In the rows, 128 means zero.
Each named turn below is shown by a few rows before and after it. Which turns, in which order, take the first row of each later pair to the second? The first pair is answered.
turn j453:
[125 130 119 122 117 135 139 120 132 123 121 120 105 134 122 151 138 113
 126 140 133 116 107 130 128 133 138 120 124 140 140 112 138 132 115 126
 113 130 127 119 117 131 139] => [125 120 117 125 109 117 135 119 129 113 128 139 128 132 138 142 145 125
 126 111 116 134 130 140 133 121 141 121 132 119 136 109 142 138 128 126
 119 101 128 135 131 120 113]
[120 133 130 138 124 136 136 122 147 134 106 117 108 143 120 140 129 118
 115 147 133 103 117 115 117 134 145 135 136 123 129 124 139 113 125 133
 126 154 133 104 124 133 141] => [123 127 122 143 114 118 138 109 147 112 123 139 122 133 133 134 139 127
 119 126 117 119 139 124 129 128 149 137 157  98 129 111 138 120 141 124
 123 124 133 119 133 120 108]
[126 127 158 143 141 150 120 163 113 137 105 125 163 147 130 131 115 159
 119 109 120 133 135 141 122 105  95 132 121 110 112 117 150 117 129 110
 146  98 147 132 150  92 104] => [129 148 165 147 141 170 122 151 114 136  96  99 121 145 115 143 108 138
 126 151 148 110 110 125 114 124  97 137 126 144 130 115 150 117 112 115
 124 136 149 109 126 108 135]
[125 114 121 139  97 114 125  81 126  83 129 156 109 119 133 145 132 153
 132 122 139 135 102 149 130 138 141 133 172  92 147 109 138 124 120 119
 115 112 133 141 124 117 105] => [118  96 129 112 128 130 134 140 143 132 108 155 158 132 140 142 120 169
 119 101 125 139 109 158 128 118 108 105 126  87 105 136 142 122 121 131
 175 112 120 166 147 113 140]
turn j836:
[142 156 152 144 107 100 110 114  94 102 157 123 120  91 129 119 108 119
 126 129 116 156 150 118 146 135 136 153 136 141 110 122 111 126 144 135
  92 113 150 111 149 150 110] => [143 141 127 145 104  86 117 101 110  98 155 152 124 102 149 127 123 131
 129 118 109 153 147 131 147 136 144 143 137 115 127 110 120 134 144 118
 102  86 151 128 137 128  94]
[133 138 117  84  89 149  92 155 139 135 132 127 155 128 127 113 137 109
 144 135 100 155 160 135 119  90 128 120 119 132  93 135  89 136 105 186
 146 168 137 131 135 145 158] => [138 121  84  92  85 132 103 113 165 122 130 160 140 146 156 136 172 115
 151 134 105 137 141 154 116  97 151 108 128 100 138 108 113 153  98 150
 140 145 142 144  99 111 134]
[138 120 125 116 135 141 141 135 152 154 120 137 141 132 141 143 129 125
 140 123 124 124 117 132 121 121 126 126 100 134 121 119 143 131 129 137
 141 130 116 139 110 123 139] => [142 130 122 117 134 144 139 131 148 152 118 128 131 131 136 143 123 123
 142 133 129 120 112 129 117 126 125 126  99 145 121 117 140 131 123 136
 135 141 115 131 107 132 145]
[127  61 137  81 199 165 144 172 188 207 103 142 191 147 162 130 125 194
 124  79 118 116 125 199 112 157  66  94  58 151  96 126 157 137 165 122
 248  98 115 149 157 128 177] => [131  84 115 100 182 179 152  94 199 175  87 120  90 166 145 173 145 160
 137 161 182  69  58 186  88 205  96 102  88 186 185  88 172 143 126  93
 179 146 132 105  73 131 204]
turn j661:
[126 103  96 121 144 102 122 153 161 157 134 130 124 141 110 143 114 142
 129 116 118 120 115 130 165 136 122 135 116 139 142 130 119 108 102 142
 142 147 127 150 111  99 116] => [128 109 100 121 146 108 120 157 157 159 130 120 120 139 101 141 108 136
 126 125 119 113 111 123 163 132 122 140 116 143 139 134 115 105  98 144
 138 156 133 142 116 108 123]
[115 131 118 147 122 113 136 162 133 128 126 112 159 151 129 125 128 140
 108 115 133 147 137 100 156  90 133 150  94 112 119 141 150 131 118 158
 184 119 118 128 144 139 127] => [117 140 127 147 123 118 133 164 127 125 123  98 150 145 117 130 118 133
 106 132 137 141 134  91 153  93 130 157 100 127 113 145 141 129 113 164
 166 132 121 117 145 152 135]
[120 153 151 149 105 133 148 110 107 115 137 112 115 112 129  83 144 138
 114 102  97 126 141 159 170 171 103 142  87 127 122 140 114 135 129 115
 104 136 117 107 145 171 113] => [120 145 146 147 104 129 147 104 110 111 140 120 123 114 137  82 151 138
 110  94  93 125 144 165 166 168 105 137  89 118 130 143 118 135 134 113
 106 126 115 112 144 166 109]
turn j70:
[150 143 142 151  97 117  93 123 111  53 138 149 121 105 139 126 123 125
 110  85 111 165 166 135 148 132 177 157 153 105 118 110  93 166 182 127
  71 112 132 129 147 116  39] => [129 103 140 113 161 146 112 203 157 144  94 150 180 143 163 139 115 153
  97  78 114 154 154 158 133 115 135 103  76  96  74 144 119 163 175 134
 170 111 119 157 153 101  97]
[131 135 164 117 120 132 127 151  96 121 118  93 140 111 130 103  63  97
 121 139 141 124 117 136 143 101 115 143  98 144 109 150  84 104 115 159
 104 159 109 131 162 162 178] => [140 129 146 140  88  98 122 104  91  70 147 132 132 101 149 100  91 104
 132 110 119 140 142 148 157  94 139 160 133 109 136 118  90 118 129 134
  76 112 118 145 158 140 117]
[144 140 126 150 127 138 131 132 122 113 131 133 121 119 127 139 117 103
 129 130 136 144 119 130 118 128 121 138 145 138 146 110 142 162 116 127
 116 147 127 109 122 137 132] => [142 128 114 147 131 132 137 134 136 113 130 153 136 126 144 137 127 115
 129 111 128 148 127 143 119 122 123 127 137 112 145 104 151 162 124 116
 136 127 124 123 130 122 120]
Then:
Each pair is two turns apart.
[172 116 106 144 156 148 122 116 155 130 108 144 104 156 115 145 146 136
 124 162 126 107 144 101  80 146 174 116 103 120 171 157 139 150 115 134
 115 151 143 163 105 138 153] => [168 102 103 140 168 140 123 140 161 140 105 162 143 158 130 135 148 153
 124 132 104 121 159 113  86 132 166 106  94  98 152 162 143 151 130 134
 145 122 142 182 125 131 144]
j453, j453
[143 134 151 137 115 126 103 125 119 127 143  99 139  97 136 108  89 102
 129 135 128 125 124 100 136 121 115 125 119 150 104 127 115 123 148 147
 118 148 117  94 142 160 137] => [144 133 134 144 110 128 108  91 136 118 145 107 110 108 145 126 108  99
 136 154 145 109  98 105 122 131 126 124 129 146 143 108 131 129 136 127
  98 152 126  88 109 151 138]
j836, j836
[126 121 115 137 106 118 119  83 136  91 148 146  92 126 140 131 150 121
 139 137 127 129 119 140 120 128 141 145 149 109 165 100 138 135 129 119
 102 107 140 120 111 127  98] => [116 133 138 116 144 157 119 134 141 142 118  99  90 135 113 136 118 109
 131 175 150 110  97 124 103 131 117 133 114 156 138 133 133 122 112 143
 130 158 132 104 111 155 160]
j70, j70
[126 135 140 131 125 144 123 128 121 128 142 108 100 120  92 128 109 110
 134 167 146 117 108 129 126 134 131 148 128 156 122 125 124 132 120 139
 103 159 123 101 123 141 154] => [132 135 129 146 104 119 114 112 109  98 163 135 110 110 107 116 126 119
 135 135 123 138 132 134 137 130 144 158 156 128 126 108 114 138 138 131
  90 125 127 114 139 127 108]
j453, j836
[132 162 124 126 120 124 134 132 148 157 103  85  73 133 119 122 102 131
 143 148 141  92 103 141 132 126 104 152 128 132 131 131 171 125 127 163
 145 156 167  86 105 116 150] => [135 173 139 133 101 105 119 144 121 133 130  84 100 102 110  93  90 134
 135 118 106 119 137 133 146 113 105 172 150 126 102 135 151 121 147 180
 134 141 162  93 145 124 116]
j70, j836
[153 130 156 150 152 132 114 138  97 137 146 119 144 118 107 132  95  98
  99 117 120 124 134 115 105 114 112 147 123 169  70 151 104 120 148 147
 126 161 124 117 164 142 143] => [147 100 119 134 177 135 134 128 148 164 117 148 145 159 140 165 131 115
 105 123 135 100 105 140  92 118 113 110  93 137 103 137 142 130 131 111
 164 144 121 134 125 108 160]
j836, j453
[125 107 107 143 144 113 132 113 134 134 113 138 127 144 138 137 143 142
 148 134 133 113 106 142 111 132 144 111 117  93 156 120 128 130 115 112
 147 106 128 147 108 105 117] => [130 130 122 151 132 116 129  97 116 116 122 116  95 129 113 138 135 120
 150 157 144 113 102 125 112 147 152 137 135 121 166 116 117 125 108 124
 110 130 131 124  98 123 124]
j70, j70
[113 107 123 122 172 110 140 154 183 163 110 117 124 134 152 141 131 144
 150 122 106 123 112 150 110 111 141 109  88 100 106 156 125 128 130 109
 197 108 120 157 134 109 158] => [128 128 109 147 134 100 136  81 176 106 131 115  60 124 142 153 152 121
 161 149 128 112  94 140 108 137 177 135 136 106 161 118 124 136 120  91
 130 116 134 130  99 106 136]
j453, j70
